Rows are one point carried round by a steady rotation, each followed by how many ticks it has turned.
The counts run from 0 to 499.
-1.63 -2.59 -2.30 -0.62 +1.62 -0.04 -0.55 -0.10 -1.65 -1.15 -0.17 -0.05 -1.74 +1.48 +2.06 +0.96 -1.70 +1.65 -1.07 +1.00 -0.55 -1.21 +1.94 +1.31 +1.40 -0.46 -1.66 +1.49 -4.43 +1.49 -0.29 +0.35 -0.74 -0.84 +0.11 +0.52 +2.94 -2.63 -0.70 -1.12 +0.57 -2.17 -1.90 -2.67 -1.17 -1.62 +2.36 -0.32 -1.29 -> 435
-1.99 -0.37 -1.38 +0.12 +1.24 +0.17 -1.03 -0.47 -2.98 +1.38 -2.16 +1.17 -2.45 +0.83 +0.36 +0.04 -1.87 -1.12 -2.97 -0.53 -0.03 -1.23 +3.00 -0.34 -2.15 -1.10 +0.67 -0.40 -4.53 +0.35 +1.05 -1.50 +0.28 -0.41 -1.10 +0.79 +0.80 -0.15 -1.41 -1.34 -0.65 -0.75 -1.91 -2.24 -3.48 -1.56 +0.39 +2.24 -2.70 -> 68
-1.09 -0.27 -2.11 -1.07 +2.02 -0.97 +0.14 -0.37 -0.82 -0.07 -0.22 -0.96 -2.63 +1.31 +1.12 +2.00 -1.62 +0.57 +0.62 +0.87 -1.99 -0.71 +2.39 +0.49 +0.71 -1.09 -1.31 +0.47 -4.94 +2.02 -0.70 -0.87 -0.08 +0.08 +1.48 -0.35 +1.90 -2.80 -0.66 -0.63 +1.18 -0.60 -0.75 -3.19 -2.41 -1.30 -0.29 -0.64 -2.16 -> 158
-1.29 +0.67 +0.51 +0.21 -0.86 +2.80 +0.90 -1.42 -0.05 +0.47 -0.18 -1.55 +0.93 +1.79 +3.56 -1.11 -2.91 +2.26 +0.42 +1.98 +1.42 +0.46 +2.03 -0.34 -1.10 +1.08 -3.66 +1.00 -1.28 +1.25 -0.26 +0.26 +0.41 +0.13 -2.07 -0.10 +2.36 +1.23 -0.38 +1.14 +1.51 -0.95 -1.74 -3.38 -2.71 -0.80 +0.87 +0.17 -0.48 -> 486
-3.99 -0.55 -0.38 -0.26 +1.44 +1.24 -0.86 -0.80 +1.00 -0.08 -1.18 -3.01 -0.10 +2.74 +1.51 -0.07 -1.78 +0.95 +1.21 +1.61 +0.54 -0.42 +4.01 -0.56 -1.39 -1.84 -2.31 -0.44 -0.65 -0.84 -0.95 +0.43 -1.60 -0.17 -0.27 -0.18 +2.06 -2.04 -0.13 +0.67 -1.81 -1.26 -0.13 -3.97 -2.12 +1.76 +0.53 +1.02 -1.32 -> 389
+2.51 +0.62 -1.35 -0.19 +1.66 +2.89 -1.50 +0.86 -1.04 +1.34 -1.08 +0.02 -1.72 +0.66 +0.68 +2.04 +1.21 -2.93 -0.47 -0.72 +1.35 -1.13 -0.54 -1.44 +2.24 -0.88 +2.19 -0.82 -1.71 -0.82 -0.56 -0.46 -0.50 -2.18 +2.32 -0.37 -2.50 +0.54 +0.01 -3.32 +1.35 -0.41 -1.18 -1.49 -0.07 +0.69 -3.06 -0.23 -1.47 -> 96
-2.69 -0.11 -0.20 +1.81 +1.16 +2.92 -0.95 +1.77 +0.12 -0.59 -1.00 -0.96 -1.05 +0.82 +0.48 +0.37 -1.76 +0.45 +1.51 -1.01 +2.32 -2.01 +1.13 -3.48 +2.02 -1.53 -1.17 +2.14 +2.05 -2.77 -0.13 +0.36 -2.36 -1.13 +2.50 -0.49 -0.60 -1.81 -1.12 +0.29 -1.04 -0.63 -0.19 -2.89 +0.31 +1.64 -0.13 -0.15 +1.88 -> 143
-4.07 -0.06 +0.84 -0.05 +1.02 +2.14 -1.81 -0.42 +2.78 +1.88 +2.09 -3.02 +0.00 +2.26 +2.08 +0.28 +1.02 -0.79 -1.81 +0.07 +1.52 +0.73 -0.56 +0.01 +2.69 +1.10 -1.18 -0.11 +0.73 +0.53 -1.79 +0.69 -2.59 -0.39 +0.16 -1.03 +0.45 +1.24 +0.32 -0.36 +1.73 +0.35 -2.68 -2.89 -1.47 -0.59 -1.34 +1.03 +0.27 -> 477
+2.22 -2.53 -1.02 +1.02 +0.77 +2.66 +1.14 -0.34 -2.53 -2.30 -1.65 +3.49 +0.90 +1.38 +2.19 +0.24 -2.03 +1.97 +1.82 -0.03 +0.75 -1.84 +3.06 +0.79 +2.80 +1.75 -1.96 +2.18 -0.99 +0.81 +0.54 -0.64 -0.36 -0.61 +0.00 -1.19 +1.16 -1.92 -0.76 -0.66 +1.85 -0.54 +1.16 -2.13 -1.85 -0.57 +0.63 -1.19 -1.01 -> 178
+1.77 -1.35 -1.35 -0.67 +2.39 +3.71 -1.15 +1.90 -1.35 +2.15 +0.21 -2.57 -1.27 -0.70 +1.47 +2.50 +0.47 -0.56 -0.20 +1.83 +1.31 +1.43 -0.02 +2.01 +2.91 -0.37 +2.23 +1.78 -1.02 -0.59 -0.69 -0.27 -1.35 -1.01 -0.88 -2.07 +0.52 -0.98 -0.63 -2.21 +2.24 -2.23 +0.31 -3.47 -0.07 +0.84 -1.78 +0.70 +0.23 -> 122
+1.16 -1.80 +0.24 +2.04 +0.86 +1.93 -0.79 -1.68 -1.13 +1.69 -1.42 -1.65 +0.20 +0.53 +0.62 +1.18 +0.50 -0.06 -1.85 +0.08 +2.36 +0.15 +3.12 +2.11 -1.48 +1.16 -1.66 -0.82 +0.45 -1.24 -0.11 -1.16 +0.41 -0.57 -3.37 -2.26 -0.30 +1.39 +1.34 -0.74 +0.72 -1.61 -0.56 -2.18 -2.75 +0.29 -1.10 +1.63 -3.64 -> 301
-3.49 +0.12 -0.74 +0.82 +2.14 +2.71 -1.49 +1.50 +0.01 +1.71 +0.07 -2.95 -1.98 +0.79 +0.68 +1.60 -0.49 -3.13 -0.97 -0.77 +1.85 -1.86 +0.38 -3.18 +0.87 -2.18 +1.25 +0.32 +0.12 -2.30 -0.82 -0.90 -1.84 -0.07 +2.02 +0.14 -0.35 -0.89 -1.12 -1.05 -1.39 +0.82 -1.42 -1.90 -0.44 +1.50 -1.76 +1.44 +1.40 -> 104
-3.21 -0.31 -0.29 +2.69 +0.42 +1.73 -0.59 -1.39 -0.82 +0.82 -1.60 -0.22 -0.92 +0.48 +0.35 -0.59 -1.42 -0.22 -2.34 -1.62 +1.03 -3.15 +2.90 -1.30 -3.12 -0.43 -1.03 -1.76 -1.70 -0.61 -0.85 -1.59 -0.04 -0.59 -1.47 -0.70 +0.69 +0.42 +0.14 +0.15 -2.42 +0.55 -1.68 -1.62 -2.99 -1.39 +0.64 +1.95 -3.00 -> 293
+0.31 -1.22 -0.66 +1.12 +0.32 +2.23 +0.91 +1.40 -2.52 +0.30 -2.34 -1.28 -1.63 +0.46 +0.66 +0.49 -1.44 -1.03 -1.77 -1.48 +1.97 -1.64 +1.63 -2.16 -1.99 -1.54 -3.44 +0.66 -2.89 -1.96 +1.15 -2.28 +0.23 -1.20 +0.08 +1.29 -1.95 +1.35 +0.01 -0.55 -0.17 -1.95 -2.09 -1.93 -1.61 +0.40 +0.31 -0.50 -0.79 -> 55
+1.12 -0.10 -1.09 +1.43 +2.22 +2.83 -1.49 +0.34 -2.12 +1.00 -0.84 +3.74 -0.47 +0.09 +0.78 +0.01 +1.53 -0.25 -2.40 -0.42 +1.94 -0.86 +0.37 +2.11 +2.03 +0.23 +2.07 -0.68 -0.98 -1.77 +0.35 +1.42 -1.15 -0.70 +0.11 -2.81 -0.60 +1.51 +0.07 -4.14 +0.68 +0.01 -1.79 +0.17 +0.89 +0.30 -2.36 +2.19 -2.06 -> 315
-2.57 +2.08 -1.16 +0.75 +0.55 +1.98 -0.81 +0.49 +0.37 +0.41 -3.05 +2.16 -1.18 +1.69 +2.13 -0.78 -1.77 +1.17 +3.39 +1.54 +0.57 -1.66 +1.12 -3.19 +1.02 -1.97 -0.71 -1.12 +0.10 -0.39 -0.56 +2.24 -2.19 +0.53 +3.75 -1.19 +0.10 -1.03 -0.37 -0.54 -0.21 +1.02 -0.23 -2.64 -0.41 +1.33 -1.83 +0.85 +0.94 -> 137
+2.73 +0.64 -1.50 +1.83 +2.75 +2.30 +1.12 +1.13 -0.24 +1.22 +0.22 +1.47 -1.54 -0.98 +1.88 +1.47 +0.52 +0.66 -1.71 -0.81 +3.65 -2.28 -1.68 +1.20 +1.06 +0.92 -1.20 +0.42 -0.95 -1.54 +0.79 +0.58 -1.14 -0.71 +2.00 -2.61 -1.80 +2.21 +0.48 -1.54 +1.38 +0.66 -3.07 -1.01 +1.03 -1.15 -3.07 -0.54 +0.83 -> 277
-5.53 +0.93 +0.97 +1.04 -0.09 +1.99 -1.40 -0.70 +0.91 +1.43 +1.00 -2.40 -0.96 +2.40 +1.83 -1.02 -0.26 +0.43 -0.58 -0.18 +1.95 -0.78 -0.03 -2.24 -0.07 +0.27 -1.59 +0.08 +0.57 +1.20 -1.87 +1.29 -1.75 -0.60 -0.08 -1.03 +2.39 +0.12 -0.84 +1.23 -0.45 -1.11 -3.15 -2.05 -1.85 -0.91 +0.29 +1.03 +0.66 -> 478
+0.31 +1.89 -0.32 +0.97 +0.22 +2.17 +1.23 -0.56 -1.13 +0.02 -4.37 +0.96 -0.60 +2.31 +2.75 -2.27 -1.61 +0.71 +1.21 +0.26 +1.49 -2.56 +1.88 -2.60 -1.78 -0.55 -3.01 -1.37 -2.46 -0.45 +1.21 -0.49 +0.05 -0.47 +1.99 +0.45 -0.75 +2.47 +0.14 -1.11 -0.75 +0.87 -1.37 -2.45 -1.03 -0.07 -1.35 +0.56 -0.43 -> 48
+2.77 -1.76 -1.10 +2.06 +2.10 +2.22 +0.01 -0.21 -1.47 +0.20 -0.34 +2.77 -0.34 -0.55 +1.68 +0.65 +0.39 +0.12 -2.36 -1.19 +2.67 -1.73 -0.48 +1.63 +1.57 +1.62 -1.06 +0.94 -0.61 -2.12 +1.01 -0.70 +0.26 -1.54 +0.10 -2.25 -2.33 +1.60 +0.47 -2.68 +2.33 +0.11 -1.42 -0.07 +0.10 -2.28 -0.70 +0.02 -1.13 -> 276
-2.34 -1.64 -1.49 +0.71 +2.66 +0.62 -0.49 +0.93 +1.92 -1.28 +0.06 -2.07 -1.32 +1.19 +0.93 +0.77 -1.97 +1.18 -1.09 -0.06 +2.37 -0.66 -0.49 -1.04 +3.33 +0.26 -1.89 +3.31 +1.47 -2.05 -0.41 +0.72 -2.95 -0.82 +0.90 -0.56 +0.96 -2.10 -0.14 +0.05 +0.49 -1.17 -0.86 -3.28 -0.94 -0.75 +0.23 +0.88 +2.48 -> 426
-3.24 +0.74 -1.99 -0.50 +0.76 +1.26 +0.13 -0.66 -0.62 -0.32 -1.00 -1.59 -1.29 +2.10 +2.14 +0.22 +0.15 +1.09 +1.83 +1.07 -0.98 -1.27 +1.64 -0.93 -0.30 -1.00 -0.77 -1.53 -4.96 +4.41 -1.87 +0.09 +0.35 -1.56 -0.45 -0.76 +3.16 -0.52 -0.18 -0.89 +0.45 -1.32 -0.61 -2.45 -0.50 -0.83 +1.54 +0.43 -1.52 -> 441
-0.17 +2.07 -0.26 +1.53 +2.78 +4.86 +0.48 -1.45 +0.75 +0.87 -0.96 +0.43 +1.05 +0.89 +2.60 -0.55 +1.37 -0.24 -0.85 -0.41 +3.13 -0.73 -1.38 +0.05 +0.83 +3.27 +1.41 -0.95 +1.23 +1.55 -1.12 -0.05 +0.63 -0.48 -1.48 -4.44 +0.62 +1.81 +0.93 -1.31 +1.50 +1.19 +0.32 -1.76 -0.94 -0.21 -1.54 +0.75 -0.77 -> 264
-3.77 +1.07 -0.94 +0.58 +0.67 +3.32 -0.03 +0.80 -1.01 +2.20 -0.98 -2.94 -1.59 +0.20 +1.93 -0.28 -1.12 +0.47 -1.58 +2.37 +0.91 -1.38 +2.22 -0.83 -2.00 -2.03 +0.24 +0.43 -0.99 +0.32 -0.45 -1.11 -0.65 +0.75 -0.55 +0.12 +1.92 -0.04 -2.29 -0.32 -2.19 +0.43 -1.24 -2.89 -1.43 +0.81 -0.16 +2.46 -0.31 -> 73
-0.56 -2.35 -0.63 +0.68 +3.50 +0.84 -1.37 -0.48 -0.64 +0.00 -1.80 +0.02 -1.04 +2.06 +1.42 +1.67 -2.31 -3.07 -1.10 -0.23 +1.65 -0.92 +2.40 -1.16 +2.60 -0.37 +1.76 +1.73 -1.35 -1.09 +0.66 -2.33 -0.73 +0.03 +0.25 +0.77 -1.45 -1.17 -0.01 -1.98 +0.70 +0.23 +0.68 -2.04 -4.95 +0.94 -2.17 +1.20 -2.60 -> 108
+0.88 -1.08 -2.41 +0.01 +0.47 +1.21 -0.69 +0.34 -2.36 -1.56 -2.72 +2.61 -1.00 +1.39 +2.88 +0.15 -0.48 +1.78 +1.24 +0.77 -0.79 -0.68 +2.99 +1.64 +1.82 -0.80 -1.26 -1.00 -3.85 +0.52 +0.14 +1.13 -0.68 -2.52 +0.20 -0.96 +1.63 -1.61 +0.57 -1.48 +0.32 -2.89 -0.29 -2.10 +0.84 +1.17 +1.84 +1.19 -2.21 -> 403
-0.96 +2.07 -2.25 +0.34 +1.89 +2.52 +1.56 +0.14 -0.48 -0.07 -2.64 -0.63 +0.75 +0.42 +2.82 -0.89 -1.47 +1.92 +1.90 +3.39 +0.62 -2.12 +3.15 +0.86 -1.62 -2.13 -1.67 -0.83 -1.89 -0.71 +0.09 -0.36 -0.81 +0.90 +0.75 -0.52 +1.85 +0.69 -0.32 -1.28 -1.87 +1.28 +1.09 -2.65 -1.33 +1.49 +0.10 +1.36 -0.05 -> 357
+1.07 +0.52 -1.48 -0.32 +0.96 +1.47 +1.79 +0.26 -2.74 -0.81 -1.29 +1.79 -1.26 +1.33 +3.32 -0.03 -2.39 +2.25 -0.11 -0.46 +1.10 -1.10 +1.36 +0.87 +0.31 +1.22 -2.09 +1.67 -3.93 +2.41 +0.76 -0.31 +2.00 -1.04 -1.56 +0.12 +2.41 +0.97 -0.74 -1.02 +1.50 -1.24 -1.45 -1.98 -1.18 -1.92 +2.10 +0.38 -0.14 -> 493
+1.15 -2.24 -0.99 +0.24 +1.21 +3.21 -1.40 +1.13 -3.31 +0.89 -1.48 +1.22 -1.06 +0.45 +0.76 +1.58 +1.13 -2.29 -1.11 -0.57 +1.06 -1.96 +1.63 -1.42 +1.66 -0.62 +1.00 -0.48 -3.53 -1.52 +0.73 -1.69 +0.21 -2.49 +0.67 -0.20 -2.69 -0.41 -0.71 -3.73 +1.08 -1.19 -1.20 -0.96 +0.27 +0.68 -0.50 -0.56 -1.78 -> 95
+0.06 -2.68 -1.43 -0.48 +3.61 +0.70 -0.46 -0.05 +0.50 -1.17 +0.73 -2.34 -1.57 +1.36 +1.48 +3.10 -0.01 -0.80 -1.22 -1.44 +2.15 +0.97 -0.69 -0.38 +3.30 +1.58 +0.03 +1.14 -0.50 +0.19 -1.49 -0.36 -1.15 -3.41 -1.38 -0.92 -0.05 -2.11 +1.34 -1.49 +2.40 -2.34 +0.45 -2.42 +0.00 -0.80 -0.42 +0.15 +0.30 -> 431
+0.63 -1.42 -1.13 +0.69 +1.78 +3.14 +0.09 +1.10 -0.26 -1.22 +0.19 +0.29 +0.95 +1.33 +2.46 -0.31 +0.57 +0.31 -0.08 +0.05 +4.48 -0.93 -0.84 +0.52 +4.50 +1.33 -1.98 +2.40 +1.28 -0.96 +0.48 +0.63 -2.28 -2.24 -0.55 -0.57 -0.17 +0.54 -0.24 -1.47 +2.51 -0.77 -1.50 -1.66 +0.30 +0.87 +0.71 -0.23 +2.12 -> 457
-3.35 +0.39 +0.13 +0.65 -0.01 +1.10 -1.14 -0.68 -0.27 +0.44 -3.08 +0.00 -1.89 +2.04 +1.21 +0.20 -1.66 -0.96 +0.60 +0.11 +0.44 -0.82 +4.22 -3.51 -1.47 -1.79 -0.81 -1.18 -1.62 -1.34 +0.40 -1.08 -1.42 +0.16 +2.21 +0.52 +0.27 -0.65 -0.14 +0.65 -1.99 -0.46 -0.48 -2.11 -2.38 +0.38 -1.68 +1.35 -2.37 -> 106
+1.65 -0.82 +0.17 +1.19 +2.68 +1.69 +0.62 -0.62 +1.60 +0.19 +0.92 -0.15 -0.05 +1.72 +1.70 +1.25 +0.01 +0.31 -0.38 -1.38 +3.28 -1.40 -1.54 -0.08 +2.49 +2.86 -2.66 +0.80 +0.96 -1.74 -0.83 -0.35 -1.50 -0.20 +2.02 -1.79 -1.49 +1.05 +0.72 -0.55 +3.20 +2.09 -1.83 -1.88 -1.80 -2.80 -2.66 -1.06 -0.14 -> 238
-0.76 -0.44 -0.12 +0.86 +1.15 +1.40 -1.86 -3.45 -0.36 +1.63 -0.10 +1.42 +0.48 +1.56 +2.08 +0.65 +0.84 -0.30 -1.49 +0.06 +0.23 -0.52 +1.90 +2.27 +0.48 +2.15 +0.22 -1.80 -1.99 +3.28 -0.77 +0.05 +0.33 -0.66 -1.22 -2.67 +0.96 +1.62 +1.42 -1.49 +1.54 +1.56 -1.46 -1.66 -2.79 -2.45 -0.81 +1.28 -3.87 -> 256
+0.54 -0.12 -1.39 +0.02 +2.70 +2.78 -1.34 -1.55 +0.16 +1.21 -2.12 -0.02 +0.56 +1.85 +1.05 +0.22 +1.20 -1.24 +0.32 +1.09 +0.12 -0.78 +2.63 +1.55 +1.43 -0.33 +2.72 -2.63 -1.18 +0.65 -0.69 +0.13 -0.79 -0.99 -1.72 -2.50 +0.01 +0.85 +2.52 -3.31 +0.11 +0.66 +2.01 -1.43 -1.59 +1.59 -2.05 +2.84 -3.75 -> 353
+1.34 -1.12 +0.10 +1.22 +0.87 +1.27 -1.41 -0.05 -0.95 -1.32 -0.25 +3.12 -0.58 +1.89 +1.69 +1.85 +1.34 +0.39 +1.58 -1.19 +0.78 -0.70 +0.23 -0.07 +4.84 +1.77 -0.46 +0.31 -0.48 -0.35 -0.12 +1.36 -1.50 -2.26 +2.22 -2.49 -1.28 -1.37 +0.84 -1.29 +2.32 -1.70 -0.99 -1.24 +0.69 -0.79 -1.70 -0.74 -0.96 -> 186
-0.24 -1.67 -1.19 +1.75 +0.42 +3.07 -1.39 -0.28 -2.38 +0.72 -2.15 +0.87 +1.83 +0.18 +1.24 +0.03 +1.76 -1.41 -0.79 -0.23 +1.10 -4.10 +3.22 +1.08 -0.58 -0.94 -0.27 -0.25 -1.59 -2.05 +0.39 -1.64 -0.42 -0.07 -0.76 -0.42 -1.11 +1.51 -0.49 -3.15 -0.23 +1.51 -0.59 -0.64 -0.51 +1.45 +1.11 +0.81 -3.86 -> 320
-4.95 +0.25 +0.24 +2.27 +0.56 +1.28 -1.48 -0.68 +1.32 +0.39 -0.06 +0.36 -1.41 +2.53 +1.46 +0.34 -0.04 +1.03 +1.08 -2.06 +0.31 -1.24 +0.62 -2.90 +0.98 -0.03 -2.07 -0.93 -0.48 +1.35 -1.71 +1.17 -1.58 -0.35 +4.08 -2.35 +1.40 -2.26 +0.52 +1.03 -0.30 +0.01 -2.17 -1.39 +0.13 -1.42 -0.26 -0.44 +0.11 -> 195
